Each scene shows the same named points in several views, each turned, perhaps mirrored, and shifted as a whole.
A view may leave some points out, and in a few views one point is out of place. Which views, in the order they come, and which point in each? Write - if none.
Scene 1:
view 1:
  Suri [  4.3 -30.9   8.0   7.4   3.4  -6.3  12.1  -6.9  18.5  59.3  20.5 -65.0]
  laf [ 12.1  -3.7   7.8   9.2 -11.2  -5.7  31.0  -2.8   6.3  62.2   1.6 -30.9]
  noza [  7.9 -17.7   9.9  -7.6  -5.6 -13.7  14.0  -9.4   0.3  56.0  22.4 -65.8]
  Fab [  2.6   7.3  17.8   0.8 -10.5  -7.7  23.4 -13.2  10.0  62.1  10.2 -58.4]
  konif [ 11.6 -21.8   4.3  -1.8  -8.0 -11.8  22.0  -2.7  -3.1  58.0  14.9 -41.8]
  Dima [ 17.3   6.0  14.2  11.4  -9.4  -2.8  25.0  -8.2  17.1  59.4   1.4 -50.9]
  kug [ 10.3 -10.8   8.3   8.0  -6.7  -6.0  24.3  -4.8  10.2  61.3   8.2 -43.2]
  kupip [  7.6  -2.9  12.4   7.2  -8.3  -5.6  25.1  -8.0  12.2  61.7   7.3 -48.1]
  pezal [ 13.3  -5.0   9.1   0.1 -11.2 -10.1  24.8  -5.8   0.9  58.9   9.3 -45.1]
  kagon [ 27.8  -1.9   9.6  17.1  -6.6  -0.2  22.3  -4.3  21.5  56.9   0.1 -51.8]
  maver [  5.8  -7.0  13.4   8.8  -4.6  -4.3  20.9  -9.3  18.1  61.9  10.2 -56.7]
  pivu [ 13.1 -26.8   1.8   9.3  -4.2  -6.9  23.9   0.6   7.1  59.6  10.5 -34.0]
view 2:
  konif [ 40.6 -14.5  -1.5  44.9 -27.5 -15.8  -3.8 -35.7 -20.2 -42.6  27.2  48.9]
  pezal [ 36.1 -16.0  -7.7  33.2 -27.9 -17.2   4.7 -40.4 -17.2 -36.4  24.6  42.7]
  Dima [ 25.4 -14.0  -8.9  12.7 -34.0 -14.5   9.0 -37.2 -16.6 -27.7  27.6  39.8]
  Suri [ 40.9 -16.1  22.7  29.5 -41.9 -19.8  -9.7 -20.0 -21.8 -37.6  38.6  40.9]
  laf [ 28.0 -10.6 -14.0  29.7 -25.5  -1.8   5.5 -43.2 -20.0 -34.2  29.1  49.7]
  topo [ 35.8 -12.8   1.5  35.8 -32.7 -13.9  -7.1 -29.1 -21.5 -40.1  30.7  50.6]
  maver [ 33.0 -15.5   6.9  19.4 -36.5 -14.0   3.7 -33.6 -18.4 -30.2  34.0  36.1]
  kagon [ 20.5 -10.5  -9.5   9.5 -38.1 -16.4   0.6 -27.3 -18.8 -29.8  27.7  48.5]
  kug [ 32.2 -12.6  -2.7  28.4 -31.0  -9.0   1.2 -36.1 -20.1 -34.6  31.7  45.4]
  noza [ 40.7 -22.1   2.6  28.0 -36.1 -39.0   1.4 -30.7 -14.2 -36.6  20.3  34.5]
  kupip [ 32.0 -14.8  -1.8  23.4 -31.6 -10.8   6.4 -38.6 -18.2 -31.0  30.9  39.3]
  pivu [ 33.5  -9.3  -2.2  38.9 -30.0  -4.6  -8.1 -30.7 -23.6 -41.2  33.3  56.9]
view 3:
  topo [-23.0 -32.1  14.0  27.8  14.5 -23.6  -1.1   8.0  -6.1  -4.9 -14.4 -41.2]
  kupip [-13.0 -27.6  12.5  23.9   7.9 -27.6  -7.5  -3.0 -11.2   6.0 -19.6 -28.1]
  Dima [-12.5 -30.0   5.2  28.9   1.8 -34.8  -4.1  -5.7 -14.1  11.7 -21.3 -22.4]
  maver [ -8.0 -30.7   8.9  17.5   9.5 -32.5  -5.9  -2.3  -8.2   4.9 -21.1 -34.2]
  pivu [-29.3 -31.0  18.8  32.1  14.9 -24.1  -7.5  10.8 -11.8  -7.5 -10.8 -41.3]
  kug [-19.0 -28.7  14.4  27.4  10.1 -26.3  -7.4   1.9 -11.8   1.2 -16.5 -32.1]
  noza [ -9.3 -29.9   9.2  14.9  18.2 -12.3  10.6  -0.5   8.6  -0.3 -22.0 -40.3]
  pezal [-18.9 -25.6  13.9  29.7  10.1 -16.1  -1.1  -2.4  -7.1   3.4 -18.3 -26.4]
  konif [-24.7 -27.7  18.7  29.2  16.9 -11.9   0.0   5.6  -3.4  -5.2 -14.1 -37.4]
  laf [-24.8 -25.6  18.2  35.5   6.5 -23.6 -13.0  -0.5 -19.1   2.7 -14.5 -23.2]
  Fab [ -3.3 -24.8  10.1  16.7   7.8 -22.6  -4.8 -10.4  -6.1  11.2 -25.2 -23.3]
view 4:
  maver [-21.8   8.3 -57.3 -13.2 -35.5 -72.8   8.9  31.3 -16.8 -12.0 -11.9   4.4]
  topo [-29.2  21.4 -53.6 -10.0 -37.0 -76.9  -2.9  29.8  -4.9 -10.4   1.9  11.6]
  kagon [-28.4  17.2 -56.8  -8.7 -39.1 -69.3  14.3  18.0 -11.6 -15.7  -4.0 -14.1]
  Fab [-12.6   7.0 -54.8 -14.0 -30.5 -66.9  -0.2  31.7 -19.7 -13.0 -23.7  -1.0]
  Suri [-30.3   9.5 -57.4 -10.0 -34.1 -87.1  15.4  33.6  -5.5  -7.7  -7.7  25.7]
  kug [-24.2  16.7 -54.6 -12.7 -38.2 -70.1  -3.4  30.9 -13.7 -12.4  -1.6   2.2]
  pivu [-31.8  23.7 -53.9 -11.4 -41.4 -74.4  -8.0  32.4  -7.6 -11.2  11.8  10.5]
  Dima [-20.3  12.8 -55.6 -11.9 -36.8 -65.1   6.1  23.7 -17.8 -15.4 -11.0 -13.0]
  Dof [-14.8  21.2 -50.2 -10.3 -30.0 -62.9 -10.7  23.3  -9.6 -13.2 -17.7  -8.9]
  kupip [-20.4  12.9 -55.2 -13.7 -36.8 -68.6  -0.5  30.9 -17.6 -13.2  -8.7  -1.2]
  konif [-24.3  24.8 -50.9 -10.4 -33.7 -73.6 -14.4  31.7  -3.0  -9.6  -1.6  14.0]
  noza [-19.2  15.6 -51.3  -8.5 -24.7 -79.9  -2.3  30.7  -0.7  -7.5 -23.0  21.2]
view 5:
  Dof [ 29.7  -1.8   7.9 -35.5  24.4 -37.1   5.2  -7.9 -15.9  14.2   8.1   3.6]
  maver [ 11.1   2.9   2.4 -45.2  10.7 -38.0  -8.8  -9.1  -3.3  16.9   1.9  12.4]
  kagon [ 24.0  -0.8  -2.7 -48.5  16.4 -34.7   6.6  -3.8  11.9  22.1   8.9  10.9]
  pivu [  6.2  15.1 -10.2 -22.4  22.1 -28.0   2.4  -4.6   2.8  18.6  -2.7   3.9]
  kug [ 12.1   5.8  -0.8 -33.1  20.5 -32.5  -0.5  -7.3  -2.5  18.2   0.3   9.5]
  laf [ 15.1   1.6   3.8 -27.4  32.2 -28.7   7.2  -6.8  -2.0  21.1   0.3  14.1]
  pezal [ 19.9   4.5   2.7 -30.5  22.7 -34.4   1.7  -7.6 -12.6  15.2   3.5   4.0]
  Suri [  1.1  17.1 -11.5 -42.7  -2.7 -39.3 -16.8  -8.0  -0.3  13.5  -0.7   0.4]
  noza [ 15.0  13.3  -3.4 -36.1   4.3 -42.7 -12.3  -9.7 -20.8   7.3   4.0  -8.1]
  Dima [ 22.8  -5.2   6.6 -46.8  19.4 -36.2   2.1  -7.4   0.0  20.0   6.7  15.1]
view 6:
  pivu [ 22.8   6.1  18.4  15.1  15.1 -30.1   1.8  37.0   3.2  -5.0 -17.2  14.4]
  topo [ 23.9   4.8  17.0  12.3  14.1 -29.0  -0.6  28.1   4.7  -3.8 -25.7  12.9]
  noza [ 27.6   2.4  19.7  11.6  17.7 -21.9 -11.9   4.1  11.3  -3.7 -40.1  11.3]
  kagon [ 16.2   6.2   3.6   4.6 -12.0 -19.5  12.7  26.9   1.4  -1.4 -31.5  17.1]
  kug [ 20.3   6.3  12.8  13.8   4.9 -17.7  -0.5  26.6   4.7  -5.5 -21.1  17.6]
  Fab [ 19.0   4.9   8.4  13.6  -1.9  -1.3  -9.1   7.1   8.7  -6.5 -28.9  20.5]
  Dima [ 16.4   6.9   5.4  10.3 -11.6  -8.4   5.3  20.1   4.3  -4.7 -28.2  21.4]
  Dof [ 24.1  11.7  21.6  20.6  -5.6  -8.8   4.7  14.4  10.1  -7.1 -33.3  24.9]
  Suri [ 20.9  -4.1   3.9  -0.5  20.6 -30.7 -12.7  16.9   3.6   0.4 -31.9   2.6]
  maver [ 17.1   1.8   2.7   6.7   2.8 -13.4  -6.3  16.7   4.6  -3.4 -26.4  14.4]
Moved in: view 2
  view 2 moved: noza
